In the data rows, zero lies at 4.5, halfway between 4 and 5.
Some points:
[3 6 4 7 1 4 6 7 2 2 4 6 6 5 6 4 4 5 5 3 3 6 4 8 4 3 3 2 3 4 7 4 4 1 4 4 1 6 8 3 5 3 5 2 5 7 5 5]
[5 4 6 2 5 6 3 8 4 4 5 7 4 4 6 3 6 6 3 3 9 6 5 3 2 2 8 2 8 4 5 4 3 3 3 3 4 2 6 4 8 2 6 5 1 4 6 3]
[4 6 6 3 2 7 2 6 8 4 2 5 4 6 6 6 7 2 6 3 4 4 5 1 3 5 2 3 4 4 5 3 4 5 5 2 4 4 4 6 6 1 3 5 4 4 4 6]
[7 4 5 7 5 5 3 5 7 9 5 5 6 3 5 5 6 0 2 5 1 5 7 4 6 5 3 3 7 0 3 3 6 5 6 5 8 0 1 4 3 5 7 6 5 4 5 4]
[6 3 6 6 4 7 3 8 7 7 5 3 4 3 3 3 5 4 3 5 2 5 7 3 5 5 3 6 7 0 2 3 6 4 8 5 7 0 2 4 2 4 6 4 6 5 5 5]
[1 6 5 2 2 4 2 6 7 4 1 4 5 4 6 5 7 2 6 2 5 5 4 5 3 5 3 2 3 5 4 5 2 3 4 2 5 3 5 5 6 5 5 5 4 6 6 4]
[3 7 3 2 4 4 4 5 7 3 5 4 7 6 6 4 7 2 4 2 3 5 3 4 6 5 2 4 3 5 4 4 5 5 5 2 5 5 7 5 1 4 2 5 8 6 5 7]
[4 4 2 2 4 5 5 6 5 6 4 4 4 4 5 9 4 7 2 1 5 5 5 6 3 4 5 3 5 4 4 1 6 6 6 2 7 4 5 4 5 5 2 8 6 5 4 7]
[5 6 8 3 5 7 4 8 7 6 4 4 2 1 2 6 4 5 4 4 7 8 2 4 4 3 5 4 7 1 2 4 5 7 6 4 2 3 5 9 6 0 6 4 1 1 3 7]
[1 5 3 7 5 3 6 4 3 1 5 6 4 5 2 7 4 7 6 7 2 4 4 5 6 5 5 5 3 6 5 6 3 5 3 7 5 5 4 5 6 7 5 4 2 5 6 5]
[3 5 5 7 7 4 4 8 2 6 6 4 6 3 6 4 5 4 2 5 4 4 6 5 3 3 3 3 5 5 7 3 6 2 5 8 5 7 4 4 4 4 5 4 3 7 4 4]
[6 2 6 2 6 4 5 5 3 1 6 5 7 4 3 3 5 9 3 4 6 5 4 3 3 2 7 2 4 4 4 3 3 2 6 0 7 4 7 4 8 4 6 5 7 6 7 7]
[6 6 7 3 4 5 6 5 4 8 4 4 5 2 8 4 3 5 4 3 6 5 4 4 4 2 2 5 4 4 6 7 3 6 3 2 0 8 9 5 7 3 3 2 6 3 5 3]
[2 4 5 5 4 5 4 8 4 6 5 4 7 3 6 4 7 4 4 3 5 4 4 3 2 1 6 1 6 2 4 4 4 1 6 6 6 2 5 3 7 3 5 7 2 5 4 4]
[3 3 3 4 3 3 6 3 5 6 4 5 6 5 3 6 5 5 5 4 5 5 1 6 6 3 5 2 5 5 5 7 1 5 4 5 4 6 5 5 5 8 6 5 5 3 6 7]
[4 5 5 8 4 2 8 3 3 2 4 4 4 5 4 4 2 6 6 8 4 1 2 5 4 5 5 6 6 5 6 5 4 3 2 6 6 6 3 6 5 8 5 4 1 4 3 4]
[7 3 6 4 7 5 4 7 6 4 7 1 2 1 4 2 3 4 5 6 7 3 4 6 3 4 5 5 5 3 2 4 7 8 6 2 6 5 3 7 5 4 3 6 6 4 3 6]
[4 5 2 6 5 3 6 3 4 5 4 6 4 6 4 5 4 7 4 3 5 4 1 6 5 3 7 3 4 6 5 7 1 5 4 4 6 4 5 6 6 6 4 6 5 2 6 5]
[5 3 3 7 7 7 4 5 2 4 5 2 1 3 4 4 2 4 4 8 6 4 7 6 4 3 6 6 3 2 5 4 6 6 6 4 6 6 2 5 3 3 6 5 4 3 5 3]
[4 1 7 4 5 4 8 4 7 4 7 3 4 3 2 3 0 4 6 5 7 2 4 8 5 3 7 5 5 2 2 6 3 8 4 6 4 3 7 6 5 6 8 6 9 6 4 3]
[5 3 3 4 6 1 8 6 6 2 6 5 3 4 4 6 4 5 6 6 1 4 3 4 7 4 5 7 6 3 4 6 4 7 6 5 5 7 6 6 5 7 3 2 6 4 4 4]
[4 4 4 5 4 4 5 5 5 4 7 6 3 3 4 5 2 4 7 5 4 0 2 8 4 3 2 5 9 2 4 6 3 2 4 2 4 6 4 7 6 3 8 3 1 0 8 2]
[4 2 8 5 6 2 6 5 8 3 6 3 3 2 1 3 2 3 7 5 4 5 6 5 6 5 6 6 6 1 3 5 2 6 5 6 7 2 5 6 5 3 8 3 4 5 3 3]
[3 6 7 4 4 6 4 7 9 3 3 5 3 6 7 5 6 2 6 1 7 6 3 3 2 7 1 4 4 6 4 5 5 5 5 2 6 4 4 8 5 3 5 6 3 7 5 5]
[3 5 5 4 3 5 3 7 2 3 4 4 4 6 3 8 4 6 3 4 4 6 9 6 3 4 5 6 5 4 6 1 8 5 6 3 7 3 3 3 3 4 3 6 5 4 4 7]
[3 2 1 4 4 3 4 3 7 5 3 6 5 6 4 9 3 5 6 2 5 8 6 6 3 4 4 4 6 3 4 3 3 2 3 5 3 5 3 4 7 3 3 7 2 6 4 7]
[4 5 6 5 5 3 6 5 4 4 8 4 7 4 7 4 4 7 2 5 4 4 6 4 4 2 5 3 4 4 4 3 3 4 9 6 4 7 6 5 6 4 1 4 4 6 4 5]
[5 4 5 5 2 5 5 5 5 6 5 6 1 7 7 5 3 4 9 5 3 3 1 8 5 4 1 5 8 2 5 6 3 5 3 1 3 6 4 7 8 4 7 2 2 1 6 2]
[6 5 4 2 5 5 4 5 6 4 4 3 5 6 4 4 7 4 4 2 6 4 7 3 5 5 2 5 7 0 2 3 5 3 5 3 6 5 1 4 3 6 3 6 4 5 2 3]
[3 4 5 2 6 7 4 3 6 4 3 5 4 4 6 4 3 2 6 4 5 4 2 5 4 4 8 3 1 6 6 3 3 4 5 4 7 4 5 2 6 8 5 9 6 6 8 7]
[4 7 5 1 4 4 2 6 7 3 3 5 5 6 6 4 2 4 4 3 3 5 2 8 3 6 2 3 1 6 5 5 2 6 6 1 4 6 7 5 5 1 4 5 8 7 6 8]
[7 6 3 4 6 4 5 6 6 2 6 1 4 3 5 0 3 4 5 2 4 6 5 4 7 5 7 5 5 3 2 6 5 7 6 5 6 4 5 6 2 4 2 4 9 4 2 6]
[5 4 9 4 5 6 3 6 6 5 4 2 2 1 4 6 5 5 6 6 6 7 3 4 4 3 4 4 8 1 2 5 5 8 5 4 2 3 5 9 7 0 6 5 1 4 3 6]
[6 3 1 2 2 5 3 4 5 7 6 3 5 6 8 6 2 6 4 3 6 8 3 8 3 5 3 3 7 5 5 2 6 5 6 2 2 5 5 4 5 4 2 8 5 4 5 7]
[6 4 6 3 7 4 7 5 3 4 6 4 4 5 4 2 4 8 3 3 7 5 5 3 2 1 7 1 3 5 5 3 4 4 7 2 5 2 8 3 7 4 4 5 4 4 7 5]
[1 5 5 7 4 3 5 4 3 3 6 6 3 5 2 6 2 5 6 7 3 2 2 7 4 4 4 6 3 5 7 5 3 3 3 7 6 6 3 5 6 5 5 3 2 5 5 4]
[1 7 5 6 3 4 7 5 3 4 4 6 8 6 4 2 6 6 3 5 4 5 5 5 3 3 3 6 4 4 7 5 3 3 4 5 3 5 8 4 5 5 5 3 4 7 3 4]
[4 4 4 8 4 2 6 5 2 4 3 6 3 8 5 6 3 7 5 4 5 3 4 6 6 5 5 4 2 5 9 6 2 2 3 3 4 4 4 7 4 6 6 4 2 5 6 5]
[5 3 7 6 7 6 4 9 4 7 6 5 6 3 4 5 5 4 2 4 6 4 5 4 3 0 6 3 7 2 5 1 2 3 6 4 8 3 4 4 5 2 5 4 2 4 6 3]
[4 3 7 6 5 3 5 4 7 4 4 4 2 4 1 2 3 3 7 5 3 5 6 3 7 5 6 5 7 1 2 6 3 5 5 6 9 4 5 6 4 3 4 3 5 4 4 3]
[4 4 6 3 4 4 6 4 2 3 5 6 5 5 5 2 5 7 3 2 8 5 4 1 3 2 5 4 3 5 4 3 3 4 8 2 6 3 8 5 5 6 3 6 5 4 4 5]
[4 7 3 7 5 4 4 5 4 0 5 3 5 5 5 3 5 4 7 5 2 6 5 5 6 7 5 6 3 4 4 5 5 6 6 6 4 2 6 7 0 4 1 2 6 7 2 7]
[2 6 3 8 4 3 6 2 3 3 4 5 4 6 4 7 5 8 4 4 5 6 3 6 4 5 5 6 2 6 8 7 3 4 4 5 6 4 5 5 4 6 7 4 1 4 6 5]
[2 4 4 7 2 4 5 4 3 4 2 6 6 6 3 5 5 6 5 3 3 4 3 7 6 3 4 4 3 7 7 7 3 4 3 5 5 5 4 5 4 7 6 3 2 4 5 5]
[2 4 6 7 5 2 6 6 6 4 4 4 5 5 5 4 8 5 4 2 4 6 5 2 4 3 5 5 6 3 4 5 2 3 7 6 4 6 7 3 7 3 5 4 3 5 3 2]
[2 3 6 6 2 5 4 1 6 6 3 6 5 5 5 5 2 5 6 5 7 3 4 9 3 4 7 4 2 2 5 8 3 3 1 7 2 2 6 9 5 7 7 4 5 5 5 2]
[4 4 4 5 3 4 2 4 6 5 4 6 4 5 5 8 5 4 3 2 6 9 6 5 2 4 2 3 7 2 5 3 4 3 6 3 5 3 3 6 6 4 2 7 4 4 5 5]
[2 7 5 4 3 6 4 6 5 1 0 4 5 6 6 4 3 2 5 5 2 2 5 4 5 8 6 4 2 4 6 3 7 5 6 3 6 4 5 2 2 6 3 5 5 8 6 7]
[4 4 4 5 5 0 7 5 6 2 6 4 2 3 4 5 3 7 6 7 1 4 2 4 8 4 6 5 6 5 3 4 2 6 5 5 4 8 6 5 3 7 4 5 6 4 5 4]
[1 7 4 4 3 6 3 3 5 4 4 3 5 7 5 4 6 2 2 5 5 5 3 2 4 6 6 4 0 6 8 5 6 2 3 3 5 5 4 4 4 7 4 6 3 6 5 5]
[6 2 5 6 7 6 3 5 6 7 6 3 0 1 3 4 4 4 4 4 6 3 5 5 5 3 5 5 8 1 3 3 6 5 6 5 5 6 3 6 6 1 6 6 3 1 5 1]
[2 6 6 6 5 6 3 7 0 4 5 4 6 4 5 3 5 6 3 4 6 4 7 4 2 3 7 2 4 5 7 1 6 3 6 4 6 2 5 4 4 5 5 4 3 5 5 3]
[5 5 3 4 4 3 5 3 8 3 4 4 4 6 4 5 7 4 3 3 7 5 7 4 5 6 1 4 6 3 4 3 5 2 6 3 6 3 4 4 5 6 2 6 3 4 1 4]
[3 3 5 5 6 1 5 8 5 3 5 6 3 4 2 7 4 5 8 5 3 4 3 1 4 4 6 5 7 4 2 6 0 5 4 7 5 5 2 4 5 4 6 4 3 3 6 3]
[1 3 6 8 6 5 5 6 2 6 5 5 6 4 5 4 5 6 2 4 4 5 5 5 2 2 6 2 3 5 6 2 5 2 4 6 5 5 6 3 4 5 5 4 2 6 4 4]
[7 3 3 5 3 7 3 4 6 9 6 2 5 4 6 5 6 2 2 5 2 4 5 7 4 4 5 3 4 3 3 2 6 4 7 5 7 3 4 8 4 7 4 8 6 4 3 7]
[5 6 6 2 3 6 4 3 6 3 4 3 5 6 6 5 5 2 4 1 3 4 3 4 2 6 0 4 3 5 4 4 4 8 5 4 3 7 7 8 5 3 2 6 6 6 7 5]
These points spread out most along one direction. Take the direction at right angles to it along which they spread out most. Go by this last direction. How far along it is each point below, from 0 to 99? 50 is the average, and the first point above lies past it. One standard deviation of the points above along it is 16.
[4 4 4 1 4 6 4 4 5 4 2 3 4 5 6 4 4 2 3 3 6 4 3 4 3 4 7 3 3 5 5 3 3 4 6 2 7 3 7 4 3 7 5 9 6 6 8 6] 72
[5 6 6 2 6 5 0 6 7 3 3 4 6 3 4 5 3 1 5 3 5 3 4 2 5 5 5 4 4 4 3 3 3 5 6 4 8 2 3 0 4 5 7 5 5 8 9 6] 61
[3 5 3 8 2 5 5 2 2 3 2 7 3 6 4 6 5 5 4 5 5 3 3 7 5 4 3 4 2 6 6 5 3 4 2 6 3 3 5 5 5 8 5 3 3 3 7 5] 50
[2 5 4 4 3 4 2 4 9 4 1 6 6 6 6 3 8 2 6 2 6 4 4 3 6 4 4 4 5 5 4 5 2 4 3 3 5 2 4 4 5 4 5 6 5 6 7 6] 65
[8 3 4 3 7 5 5 6 7 2 3 1 4 6 3 4 3 4 7 6 7 4 6 3 6 5 4 7 7 1 2 3 5 4 6 3 6 4 1 3 4 5 4 6 5 4 3 2] 38
[5 4 1 4 3 3 3 4 7 6 3 7 4 8 5 7 6 6 5 1 7 7 6 6 5 5 5 3 6 3 5 4 5 3 4 4 5 6 3 3 4 3 3 7 2 5 3 4] 62
[5 5 9 3 6 7 2 6 8 3 3 3 1 5 6 5 6 4 3 3 5 4 3 1 3 3 3 5 4 2 4 3 5 5 4 4 5 5 3 5 6 2 2 7 1 4 4 4] 55
[5 4 4 5 3 4 6 7 4 5 7 7 8 2 6 4 4 6 4 5 4 5 4 6 2 2 4 2 3 3 4 1 4 5 6 6 5 6 6 6 7 3 3 5 6 7 7 5] 57
[3 7 6 3 6 5 3 6 8 1 2 5 5 6 7 3 5 2 5 4 4 5 4 2 5 7 4 5 5 4 1 5 6 4 6 4 6 2 3 3 3 3 2 6 5 6 6 5] 64
[2 6 4 7 3 4 5 4 3 3 4 5 5 7 3 6 4 7 5 5 4 4 2 5 4 3 6 5 3 8 7 6 2 5 3 6 6 3 4 5 3 6 6 3 3 4 5 4] 47
[5 7 6 1 3 6 5 3 7 3 1 4 3 6 8 5 3 5 3 3 7 6 1 3 5 5 3 3 2 6 4 5 5 5 6 3 4 5 6 6 7 2 4 5 7 4 4 8] 71
[6 4 4 6 8 4 5 7 6 5 4 3 1 3 3 2 3 2 6 7 5 5 7 5 7 3 6 5 7 0 2 5 4 7 6 6 7 4 3 5 4 4 6 4 5 5 5 2] 22
[7 2 4 3 7 5 7 3 7 3 4 1 6 5 5 1 3 5 6 5 8 5 6 5 6 7 3 7 5 2 3 2 6 4 7 2 7 6 3 2 5 9 3 7 7 3 3 4] 51
